One vector is turned by the same rotation once a tick. Each row is the vector after some number of ticks, and that number follows the row.
The counts run from 0 to 823.
[-28  24  -5 -21 -46  12   0 -27 -10  -5   5 -19 -16 -34  -2  10 -23 -18
  23  -5  12 -10 -19  14  35   5 -21  -1   4  -3 -22  32   8  15   3   5]  738
[-21   4 -21 -16  -8  15 -19 -26   2 -20  -1 -10  -9   2 -23 -20 -11  17
 -15 -29  15  15 -17 -15 -27 -22 -14  33 -21  11   2 -29   0  20 -11  23]  554
[  7 -28   5  -5  10  -7  28  21  -7  11  11 -33   7   3   7 -22  13 -13
  20  35 -10  -9  14  -1  32   9 -10 -20  18 -23  23  22   0  -9  30 -45]  335
[ -2   6 -19   2  -2   3 -24  24 -17  -7   3   8   3 -24  -1  12 -28 -27
   8  10  25 -13 -37  10  17 -35  10   8 -27  20 -18  33 -20  33  10 -18]  731
[-41  29  -5 -11 -25   5 -18 -28  10   1  -7 -17  19   7 -18   3 -30  10
  -9 -11  32  -1 -55  11 -23 -10   0  15 -13 -10  -4  -9   6  10  12  -4]  105
[ 30  -3  -3  40  42  -3  -5  34   2  -4 -15  27  14   5   4   4   5  18
 -33  -9 -27  21  11   4 -12 -12  34 -21  -3   8   0  14 -17 -18 -16   8]  521
[-12  33   1  -3 -18  -6 -17  -2  22  10  -7  11  -1  26  -9  21 -15   5
 -15  -8  33 -18 -47  31 -32  -6  29  13 -26   0 -29  -8 -19   1  13  -2]  236
[  5  21  25  15   3  -1 -39   9  12  24 -15  46  23   1  -1  26  -2  17
 -17  -2   4  -8 -20  10 -28   5  42  -7  -4  16 -23 -15   9 -14  -8  16]  251
[  2  12  -6 -14 -14 -11  27   7  18  -7   0 -32 -29  22   0  11  -7 -23
  19   5   4 -31 -19  28   4  -1   3   3 -21 -17  -8  32 -27 -16  27 -37]  352
[ 11 -32   9  26  48 -16   7  33   9   4  -6  13  30  36   0 -11  18   4
 -16  12  -4  10  22 -15 -30 -16  13  -7 -13  -5  21 -21 -12  -4   8 -17]  71
[-34  22 -18   0 -23   9  -7 -20  11 -13  -1  24  12  13   9  15 -19 -29
  -6  -9  38   6 -13  27  18 -17  -7  12 -31 -14 -18  30 -10  41  11  -5]  613
[-12 -32  18  -6  15  -4 -19   8   1  15  10  43  34  10  21  -7  27 -14
   2  29  18  -1  10 -37 -11  -9   3   8  -9  14  -1 -48  13  20   4  -1]  446
[  8  -6  -8  -6   3 -17  20  33   5  -2   1 -35 -15  20 -10  -1  -1 -22
  21  21   0 -25 -29  17 -11  -6  12  -2 -14  -3   1  24 -33 -13  34 -42]  218
[ 13 -36  23 -16   9  -3   7  19 -20  24  23  -2  18 -14   9 -10  28 -17
  31  42  -7 -20  19 -18  23  13 -10 -18  25   1  12 -11  10  -4  25 -26]  456
[  9 -15  27 -14   3  -5  -4  23 -24  32   5 -19  24 -28  -5  -9  10  11
  22  27  -6 -23 -26 -18   3  20   9 -25  30   8  23 -15  17 -23  13 -14]  710
[  2   8  14  20   7   3  10 -12   7  14 -17  12  19   1   3   0   1  25
 -20 -12 -30  33  22  18   1  30  11 -29  35 -21  10   2  25 -18 -14  19]  512
[ 10  10   5  39  26   1   5   7   6   3 -15  52  25  18  14  13  10   5
 -32   3 -14  26  32  12  -1  -3  16 -18  -3 -10  -3   1  17  -2 -10   8]  642
[ 34 -10  -1   0   9   3   4  10 -33  -7  11 -31 -20 -55  -5   1 -10   5
  20  -7 -32  -8   7  -4  23   2   8 -14  23  19   2  35   0 -13 -10  22]  275
[-14  -9 -14  11  14  -3  14  19   1 -23  -7  -8  28  27  -3  -9 -26 -17
  -7  17  15  11 -19  14  14 -37  -7 -12 -27 -19  16  29 -22  21  34 -39]  343
[ 12 -22  -9  32  29   0  23   2 -11 -22 -12   5  20   1   2 -17   1   8
 -16 -11 -30  45  46  -6  19  -3 -10 -23   5 -17  29  21   6   9 -15   1]  780
[  8   8 -16   2  -3   0   6 -11  20 -28  -2  24 -46  23  17  13   9 -24
  -4 -15   8  -5  32   5  -4  -7  -1  30 -34   0 -25  -2 -26  14 -13   9]  40
[ 37 -20  -7  13  27  -7  44   7  -5 -18  -1 -30 -26  -4   4 -10   7  -5
  10   3 -40   6  43  -1  13  11 -15 -15  11 -10  12  22 -11 -17  -3  -6]  785
[-31  20 -12 -20 -25  -1  17 -19   4  -8  -3 -45   1  14 -25  -6 -26   9
   1 -10   9   5 -42  30   0   0 -10   0   2 -24   1  16  -7   2  28 -16]  227
[ 41  -7 -23   0  15  -4  23   9  -1 -24   3 -43 -51   6 -17 -13   4  -1
   7 -22 -31  -7   6   3  -9 -13  10  14 -16   2  -3  14 -32 -12  -4   2]  667
[-12 -18  21   1  16  -1 -30  18   1  25  -2  17  41  -1  -4   2   8  15
 -10   8  16   4 -25 -25 -30  -9  14   1  -3   8  12 -47   9   5   5   2]  702
[-12   2  -9 -19  -3  -3  13 -11  -8 -11   1 -71   1  -3 -32 -20 -28   7
   5  -7  -3  -1 -43  15  -4  -3  -6  -3   6  -9  13  20 -10  -7  29 -22]  93
[-28  30  21  -6 -26   9 -33 -19  -5  29  -7  15  39  -9  -4  17 -13  29
  -9 -12   9   5 -17   3  -3  18   9  -8  27  -8  -8 -19  39  -3  -5  25]  121
[ -6  23  -7 -12 -27   0 -15  -7   7   0   8  30 -28  -7  19  36   1 -32
  13   7  27 -33  -9  18  10   2  12  12 -24  18 -37  19 -12  14  -3   0]  744
[ 30  -1 -11  15  25  -3  20   7 -19  -7  -1 -40  -7 -18 -24 -15 -13  32
  -8 -14 -40  26  13  11   8  12   3 -22  30  -1  22  27   2 -25 -15  17]  528
[ 11  -5 -27  15  12   9   2   5  -7 -30   3  21 -12  -7  11  12 -13 -28
  -7 -13   0  17  22  10  18 -27  -2   8 -30   9 -13  47 -21  35  -2   7]  27
[-23  -2  15   9  -6  17 -37  -5 -17  19  -1  38  54 -23   8  11 -10  10
 -12  12  12  18   1  -2  23   3   6 -21  28   4  -4  -9  36  18  -1  15]  0
[  0 -27   8  11  31 -14   0  17  11  10   4  33  20  38  24  -2  32  -5
 -12  19   1   9  39 -24 -15  -3  -5  -1 -16  -7   6 -37   6   4   0  -5]  191
[-27  -7   0 -16 -17   8   6 -43  10  -4   0   1   1  14  10 -17  22   6
  -7 -11   1  19  43 -19  -2  20 -32   9  12 -25  12 -34  30  12 -19  10]  182
[ -7   4 -34   4  13  -4   8  -6   5 -41 -11 -30 -20  22 -27 -18 -21  11
 -21 -30   4  17 -11  -2 -28 -26  -2  24 -36  -3  10  -4 -29  15  -8   3]  673
[ 43 -13 -19  17  35 -10   4  28  -6 -19   6 -17 -26  -9 -17   3  -7   3
  -6 -16 -21   0   0  -2 -18 -23  25   6 -19  24  -6  28 -34 -13   1   1]  534
[ 31  -4  16  10  12  -9  22   3   5  14   4  29  -9  -2  35   7  25  -7
   5  13 -32  -1  57   5  12  29   4 -21  27  -9  -5   0   8 -16 -20   8]  771
[ 10  -4 -19  15   3  21  -2  -1 -33 -26   0  -5   9 -41  -4  -3 -28 -10
  -5 -13  -7  32  13  -6  35 -19 -13  -7  -1  13   1  43  -1  33 -17  19]  150
[ 10 -11 -11  -9   3 -17  31  14   8   4   2 -53 -21  13 -15 -17  -3 -14
  21  16  -8 -19 -20  15  10  -2  -5  -9   0 -16   9  26 -21 -16  34 -45]  216
[ -8  29  26 -23 -31  -6 -24 -10  13  27   4   0 -14  -1  -6  15   2  -2
  15   1  19 -40 -36   7 -14  27  19   9   3   9 -19 -21   0 -23   7   7]  112
[-14  29  -8 -24 -40   2  20 -23  10   7   5 -21 -30  13   6   5 -11 -24
  18  -2   8 -23  -8  35  25  19 -15  -1   4 -24 -18  26 -13  -2  14 -22]  485
[ 14   8 -21  -8 -12   1  20 -16  10 -21   8  -5 -64   9   9  10  13 -29
  15 -20  -2 -12  29   6  15   6 -13  24 -14   0 -24  15 -19   0 -20   9]  37
[ -1  11  -5 -18   0 -12  -6  16  14  -4  -1 -28 -27  10 -16   8 -11  -3
  12  -1  18 -37 -52  14 -23 -16  26  20 -32   8 -12  -2 -32 -13  34 -21]  99
[-14  16  31  -8 -25  12 -24 -19  -2  33   4   4  25 -20   3   6  -3  27
   5  -4   7  -4 -19   3   7  28   9 -17  38   2  -7 -16  35 -12  -3  24]  123
[-31  -9   4 -19 -24  13 -15 -41  -6   2   8   0  15  -6   5 -18  11  15
   1 -15  21   9  10 -35  -8   4 -25  16   1  -3   9 -53  28  21  -9  17]  436
[-35  30  -3  -2 -34  17 -16 -34  12 -13  -3  37   9   3  20  16 -14 -10
 -15 -17  27  16   0  20  10   2 -12   7  -8  -4 -22   4   5  33 -10  20]  749
[-26  32   1  19 -16  11  -7 -25  22   3 -19  52  16  28  24  23   4  -4
 -24  -8  16  21  20  18  -1   5   2  -3  -7 -20 -18   1   8  14  -7  14]  628
[  7  -1   9  -5 -12 -12  18 -18  29   2   6  17 -43  33  22   6  35  -5
  11  -8  -3 -17  43  -1 -15  31  -2  17  -2  -7  -6 -35  -5 -13 -14   0]  52
[  5 -31  21 -11   3   3   8  15 -19  30  18  -8  23 -17  12 -17  24  -9
  27  35   2 -10  20 -22  21  13 -14 -19  20  -4  20 -10  13  -5  14 -29]  455
[  0  -3 -31  -4   4  -9  32 -24  -3 -26  -3 -49 -19  15 -20 -27 -13   6
  -5 -12 -16  29  11   8   5 -15 -26   9  -3 -20  17  12 -20  -1   1 -10]  797
[ -6 -23  20 -21 -10   0  -5 -12  -2  32  13   3 -10  -7  13  -9  37  -6
  26  15   5 -27  21 -37  -5  27 -14  10  12   3   4 -58  21  -6 -10   2]  441
[ 32  11  14  20   7 -12   8   7  23  16  -3  51 -11  14  34  22  29  -4
  -7   9 -17  -8  37  15   1  32  16 -19  11  -2 -18   1   2 -20 -12   6]  638
[-17   2 -29  -5 -13  15   2 -21  -9 -44   1  15 -19  -3   1  -6 -15 -16
  -9 -28  11  24  17  -8  15 -28 -27  28 -28   6 -10  10 -12  39 -14  26]  164
[ -7   7  -8 -19 -32   9  20 -36   3 -14   9  -6 -50  -7  13  -4  18 -17
  21 -16   3 -19  30  -5  16  21 -23  26   2  -2  -8 -11  -6   2 -22  11]  170
[ 26 -12 -19  12  17   8 -12  19 -26 -29   4  10 -14 -34  -9   3 -14 -19
  -3 -15   0   7  -2  -9   0 -37  15  14 -32  34 -17  25 -20  16 -18  19]  281
[ 13  -2   0  17  11  12  -8   5 -36  -3   0 -13  27 -45 -12   3 -26  20
  -6 -13 -25  35   3  -9  19  -6   7 -11  17  18   5  34  12   6 -14  33]  271
[ 25  -7 -25  -2  12   1 -13  13  -7 -22   5   0 -39 -17 -19  -3 -15  -8
   4 -26  -1 -11 -10 -16 -14 -29  18  36 -30  31 -17   1 -32  11 -13  23]  415
[ 36  -6  10  31  31  -3 -24  42 -19  10   4  30  16 -27   5  20  -1   8
  -4   9 -15  -3  -6  -2 -14 -10  36 -17   5  27  -6  16  -1 -11  -8  20]  265
[  1 -21  26 -15   3  -2 -10  11   8  20  10  26  -2   3  15   1  35  -7
  24  21   5 -24  16 -34 -12  12   6  15   1  14  -3 -55  15  -5  -5  -2]  443
[-23  -1 -18   0   2   2  20  -2   3 -20   0 -23  28  16 -15 -18 -27 -12
  -4   9   9  24 -12  25  22 -23 -16 -11 -11 -27  11  33  -7  18  32 -38]  345
[ 35  -7 -22   2  16 -13  32   3  -4 -25   2 -53 -47  -3 -19 -21  -6   6
  14 -14 -28   0  12   8   0   5  -3  -1   1  -3   9  20 -28 -27  -3   2]  665
[-10  41  21  -9 -29  -2 -13 -29  15  30  -6 -13  -3   0 -11  13  -7  25
   4 -11   2 -14 -24  22 -15  36  10 -14  25 -17 -11  -8  22 -28   2  16]  244
[  6 -19  17 -10   0  -1  15  -6  22  15   6   5 -12  23  21  -4  44  -8
  13  11  -4 -12  52 -15  -8  31 -13   8  10 -20   4 -42  14  -9 -10  -8]  186
[ 16  -4 -14 -18 -17   5  -5  -3  -4 -13  14   1 -59 -15   6  10  11 -23
  22 -11  11 -28  14 -18  -3 -15  -4  38 -22  26 -22  -9 -22   9 -15  22]  293
[ -4  -9   1 -17  -7   1 -16 -10  11 -12  14  13 -24  10   7   6  16 -15
   7 -13  25 -13   0 -32 -24 -18   2  39 -27  25 -18 -42  -9   7 -13  21]  430
[ -1  36  14  -4 -21 -10   2  -6  33  18 -10  14 -25  30  10  28   4  -2
   2  -7  14 -35 -20  31 -19  30  23  -2 -10 -10 -29  -7 -18 -23   9   1]  368
[  4   9  -1 -20 -12 -15  -3  13   3   3   0 -36 -25  11 -17   3 -10 -11
  16   1  10 -38 -50  11 -17 -12  16  10 -20   7  -7   9 -27 -16  30 -19]  98
[-21 -13  20  -4   0   5 -25   4 -21  26  -3  -5  58 -11 -11 -20  -1  26
   2  15  -3   9 -13 -18  -6   3  -5 -18  24  -3  26 -30  33  -1   3  -5]  706
[ 13   0 -20 -18  -7  -2  16 -24 -18 -20   9 -60 -46 -25 -34 -18 -18  15
  12 -29 -14  -2  -8 -10  -5  -2  -2  26  -2   3   8   2  -9 -17 -10  19]  544
[-11 -18  -8 -10 -10  10  26   5 -18  -1  11 -34  20 -13   5 -22 -10 -22
  24  29   0   5  -7   7  37  -5 -28 -20   9 -24  15  42  11  13  28 -39]  468
[ 25 -30  11  15  42 -16  16  33  14  17  -5   7   7  25  10 -13  37   3
 -10  19 -15  -5  23 -12 -23   0  13  -8 -13  -6  14 -28  -7 -20   5 -21]  69
[ 33  -8 -16   4  12   2   8  27 -10 -19  12  15 -32 -21  15  15  -7 -39
  14   2  -9  -8  21  14  24 -15  11  -8 -19  16 -17  50 -25  12   2   5]  24
[  5 -11   2   5  14  -4   7  -4  31   3  -7  39 -15  40  25  12  36  -4
 -13  -6   6  -4  42 -11 -30  11   8  18 -21  -7 -10 -36 -12  -4 -11   6]  55
[ 20  -6 -20  15  12   3   1  20 -11 -28   6  19 -24 -13  16  13  -4 -33
   8   0  -5  -6  20   9  21 -23   3   9 -26  19 -18  46 -25  18  -8   5]  25
[ -2  -2 -23  -2   4   6 -12 -12 -15 -34  -2  -4 -19 -16 -18 -10 -17   4
  -8 -29  14  17 -12 -10 -10 -40  -1  36 -29  22  -3  -2 -19  30 -23  29]  418
[ 11   3  18  31  16  10 -40  30 -17  19   0  50  39 -27   6  17  -3   4
 -14   7   3   9  -3 -11  -5 -12  23 -17   6  23  -8   5  19   9  -6  25]  132
[-13   2 -29   5   9  -8   3 -20   4 -41  -6 -31 -13  16 -31 -23 -15  15
 -20 -34   3  25 -17 -11 -24 -30  -9  29 -26  -3   8   1 -21  13 -12  11]  674
[ 24   1 -16 -17   0  -8   0  -5  -4 -17   7 -36 -52 -15 -15 -10   3  10
  19 -19 -11 -24 -13 -13 -23  -9   8  29 -15  20  -7 -14 -25 -15 -11  13]  547
[ 25   1 -16  -4  -2   5   5  -6 -31 -18  -4 -52 -33 -44 -25 -15 -12  13
  10 -23 -24   5  -2  -2   8   2  -2   4  19  21   4  30  -8 -14 -11  25]  409
